Each path below is one point turned by a fixed rotation once a step. After each direction that follows a path, write how fast that rotation turns it, in degrees each step (0 if it stays still).
Each turn is a multiple of 5 degrees from 10 to 175, or 0.
Each row of a path follows its step; steps can be skipped.
path 1
step 0: [ -2.1  -4.3  27.7  12.2   1.2 -38.0  -3.9  29.4  -5.6 -39.7 -63.8  44.1
  14.0 -10.4   4.1  -0.6   2.3  39.3  30.8  48.6  11.4 -11.5 -29.0  31.2
   6.5 -17.1   1.5  23.5   4.6 -17.0 -22.5  -3.3  47.8  16.9   0.4   1.6
 -43.4   1.6  29.0  -4.9  19.6  -1.0 -23.7  39.5   6.9  -0.6  10.0 -10.0
   9.9 -14.3 -15.1  -5.8   0.7  25.2]
step 1: [ 31.4   9.6 -19.6 -13.6   6.4   2.4 -25.2   0.7 -18.7 -18.5 -30.6   3.2
 -22.1  -9.5   2.3  28.6 -41.6 -10.4 -26.1   6.2   4.2  16.5 -41.6  44.9
  16.9 -29.5  32.6 -29.2   6.5 -15.3 -28.2  -3.5  -8.6  26.3   5.9  15.2
  16.4   2.0  15.5 -14.1  39.0   1.7 -15.8  45.0  23.5 -15.4 -20.5  18.8
  63.7  25.7  -0.2   4.2  31.0 -13.3]
step 2: [ 40.9  20.0  11.1   6.7  24.3 -31.2  18.5  -5.7 -26.1 -39.5  -3.7   5.6
 -28.8 -38.8 -20.6  39.3 -13.1  -8.5 -26.1  16.8 -22.9  20.5  -2.8  48.4
  -0.8  -9.3  -7.3  -0.7 -43.9 -15.4  26.6   5.7  39.9  39.2  41.1  26.5
 -30.3   8.9 -11.3  27.1  -9.7   2.0 -15.6  -6.1 -14.8  -1.7  12.7 -17.0
   8.9  11.7  13.9  -6.6 -25.8 -32.8]
step 5: [  3.5  10.9  17.3  11.3  13.5   3.5  -7.4  17.1  -5.5   8.9 -23.7 -29.1
 -28.2 -22.1  11.6 -21.0 -13.9   2.0  15.0   7.8  -1.8  10.8  24.7  77.7
   8.0 -19.3  26.4 -24.2 -50.5 -13.6 -47.0  16.3   3.7  10.8 -40.0  -5.2
  10.8  -9.8 -30.2  -6.5 -12.6  -1.7  11.2  33.2  -1.2 -70.1 -19.8 -18.8
  11.1  13.1   4.4 -16.3   3.8  -2.1]
step 7: [ 26.3  32.3 -12.2  23.7  18.8   1.5  21.0  14.0  -6.8   0.1 -15.4  -9.8
 -40.0  -1.2   3.6  -8.4  -5.3  16.9 -11.4 -11.9 -44.3  33.3 -31.0  -5.1
  18.8 -62.7  26.9  47.4 -20.0  14.1  -5.4  27.6  -1.7  24.9 -34.7 -13.1
   4.6  15.1  30.5  17.4  38.6 -20.3  13.9  18.0 -19.1 -14.8   9.8  44.2
  26.3   1.2  13.5 -17.1  -3.2  19.1]
step 12: [ 27.6  -3.7  14.5 -34.9  47.5 -52.0  -4.3  -9.4  15.9 -41.4 -36.1  -0.4
 -18.7   1.1  17.7  34.8  30.0 -17.0   6.2  -9.4   3.9   9.7  26.1  18.6
  -6.4  11.9  -9.3   0.2  -3.4 -18.7   2.3  19.1  -4.0   6.1  -6.7  23.0
 -58.8 -35.7   7.6   7.1  38.6 -21.4  10.3  41.3  -6.5 -19.6  22.1  -4.0
  43.7   5.0  13.6  12.5  -8.8  30.1]
step 13: [ 50.9  -6.8   3.8  22.2  23.9 -23.2   2.8 -23.7  -4.7 -27.0  14.5  13.2
  19.4 -32.2  -9.0   7.5   8.6  19.6   5.1  39.9 -10.9  -8.4 -39.9  18.5
  -3.2 -25.5  -5.6   9.0   3.3   6.6 -27.3  26.8  13.9  48.6 -20.6 -46.7
  -0.2 -40.4  25.2  35.7  18.0   0.6  27.2  38.9   3.1 -18.7  -9.0   1.0
  34.4   6.9 -14.9  27.4  22.6 -27.1]
step 16: [ 13.7  -2.7 -20.2   4.5 -21.7 -11.1 -19.6  21.2  25.3 -10.4 -40.1  42.7
 -12.3   6.2  52.3 -22.4   3.4   5.6  43.7  25.5  20.9  -9.8 -16.2  32.9
  22.9  34.8   0.1 -28.0  18.1  13.9 -22.6 -11.8  28.8   4.0 -10.2 -13.4
 -52.9 -14.9 -13.7  -5.0  33.2 -19.8  -9.9  37.6 -40.5 -20.4   3.8   9.2
  16.7  28.6 -19.2   5.4   7.9  19.1]
step 18: [ -2.2  -6.3 -20.9  -0.3 -13.9 -29.3  -3.3  13.6 -30.9 -19.1 -24.7  -9.4
 -35.0   1.0  -4.9  23.2 -34.4 -13.0 -28.4  37.8 -18.8  15.3   5.5  31.1
 -22.2 -16.2  39.7 -40.0 -23.1 -12.2   5.1  10.1  -0.5  27.1  -4.2  24.4
 -34.4  -6.6 -16.6  37.0  21.9 -21.3 -49.6   9.7 -32.5 -44.5  13.3   9.9
  44.4 -11.4   5.2   2.5 -10.8 -24.6]
step 19: [ 34.9  44.7  -4.0  45.4  -1.5  -7.8 -12.9  -0.7  25.0 -23.7  -5.9  47.6
  11.8   7.5  16.9  20.0   9.3  17.7 -18.4  12.0 -15.8  44.4 -13.9  10.8
   5.8 -24.8  -0.6  23.3 -27.7 -10.4  22.0  21.9  25.8  45.4  36.1 -15.0
 -13.5  25.6 -17.8  37.3  32.6 -31.8 -11.3 -16.4 -21.8  25.6   3.4 -12.8
  33.9  24.4 -10.8  18.6   9.5  -3.8]
Speeds:
[  1.3   4.9   1.0  -6.3  -0.8   8.6  11.9  11.9 -12.4  -5.8   1.6   4.6
   2.5  11.8   3.8  -8.4   1.0   9.5  -2.2   1.9 -11.1  -4.9  -7.2  -6.1
   6.0  -2.9  -6.9  -1.0   2.7  13.1   0.0  -5.1  -0.9   3.2  -8.2  -0.6
   2.8  -2.5   9.9  -4.3   3.9  -2.8  -4.0   8.6   8.6   6.8  -5.3  -2.0
   0.6  -0.1  -6.4   4.2  -2.5  -3.9]	110
[  0.0  -8.0   0.9   9.6   2.1   4.5   8.1   2.5   9.9 -15.1   2.9  -4.0
  -2.7   6.3  -5.4   6.3   8.6   5.1   8.9   4.1  -4.8   6.1 -10.7  -2.6
  -6.8   3.3  -3.6  -9.3 -13.5  -2.3 -10.2  -3.4  -5.9  -2.6   0.3  -1.1
   1.9   7.1   8.5  -6.1  -5.8   1.4  -0.2  -9.0  -3.1  -5.3  -2.4   6.6
   3.3  -0.8   0.7  -3.5   7.8  -1.1]	170
[  2.4  -5.2   1.4   2.7  -2.8   3.4  -6.8  -3.3   8.0   3.0   2.5   5.6
   0.9  -2.0  -2.3  -0.4 -13.2  -0.8  -0.9   5.7   1.0  -4.6 -19.1 -10.1
   4.1  -0.4  11.5  16.6   5.6  -3.0  -0.7  -2.0   1.7   3.3  -4.1 -10.0
  -5.4  -2.3  12.9  -6.8  -0.9   0.7   4.4   2.4  -4.8   1.8   0.0   4.9
  -6.7  -3.4  -5.0  -8.3   2.6   5.7]	110
[-10.1  -5.9   3.6   3.4  -2.3   9.8  -9.2  -6.1   6.9   1.6  18.8   5.6
   4.5  -3.7   4.0  -4.0   3.5   7.4  -2.3 -10.7  -3.8   0.6   3.0  11.1
  -5.6   2.9  -1.2  -2.0  -2.8   7.8  -1.7  -4.1   9.7   0.7  -6.0  -0.1
  -0.5  -1.3   4.1   2.1   4.9   2.5  -4.5  -8.1  -6.8   6.2  -6.7  -9.9
  -5.4   8.9  -4.1  -6.8  -5.9  -1.2]	65
[  4.9   8.4   4.4   4.3  11.1  -0.3  -0.3   1.4  -1.9  -0.9  -0.3  -3.5
   2.2   0.4  10.9   1.9  -2.8   7.3  -0.5   3.0   6.4  -2.0   0.8   7.1
 -11.5  -7.6   3.8  -2.4   0.0  -7.8   8.0   0.5   3.0  -6.8  -3.2 -17.3
   7.2  14.4   3.2   6.0  -0.3  -1.1  12.9  -5.5   9.1   8.7  -4.0   0.7
  -1.2  -2.7  -9.5   1.3  -0.7  -1.9]	175
[ -2.5 -10.9  15.9  -5.5   2.1  -2.6   9.4   1.6   4.9   0.3  -3.5  -0.6
  -1.2   3.8  -6.4  -3.2   0.1  -1.2  -3.5  -0.1   9.9   3.4   2.3  -6.0
 -10.3  -0.8  10.7  -3.4  -5.6  -5.4   5.8   7.1   8.7   1.2  -2.3   1.0
   2.2  -3.7   1.6 -14.6   5.6  -8.6  -8.7  -0.1   4.0  -3.9   1.9  -6.7
  -6.9  -5.1  -2.0   5.4 -13.3  -5.8]	120
[  5.6  -1.2   1.9  -3.6  -4.5  -1.2  -1.1  -6.2  -1.1   2.0  -0.8   0.5
   2.6  -1.7 -16.6   4.0   6.5   9.2  -1.0  -6.4  -3.6  -1.4  -1.5   7.7
   6.0  11.5   6.5  -3.3   7.1  -6.7  -7.4  -9.2   7.1  -9.0  -8.1 -10.5
  -1.0  -3.7  -7.8  -7.2  -5.4  -1.7   5.2   6.7   8.6  -2.1  -2.5  -4.6
  16.5  -2.1  -3.8   1.3  -1.4   0.7]	90
[ -4.1  -1.6   2.5   2.5   1.8   5.1  11.4  -2.7  -3.9   0.2 -13.2  -0.3
  -2.6  -7.5   1.9   0.5   5.9  -3.8  -9.6 -14.1  -7.6  -4.5   5.5   0.3
  -1.5   5.0   4.5  10.4  -5.0   7.6   3.0   6.5  -3.7   5.2  -5.5  -5.4
   7.5   4.5  -1.0  -3.5  -7.0  -7.4   3.6  -1.2   6.0  -5.8   1.1  -1.6
  -4.4   6.6   2.6 -17.5   9.8   3.5]	20
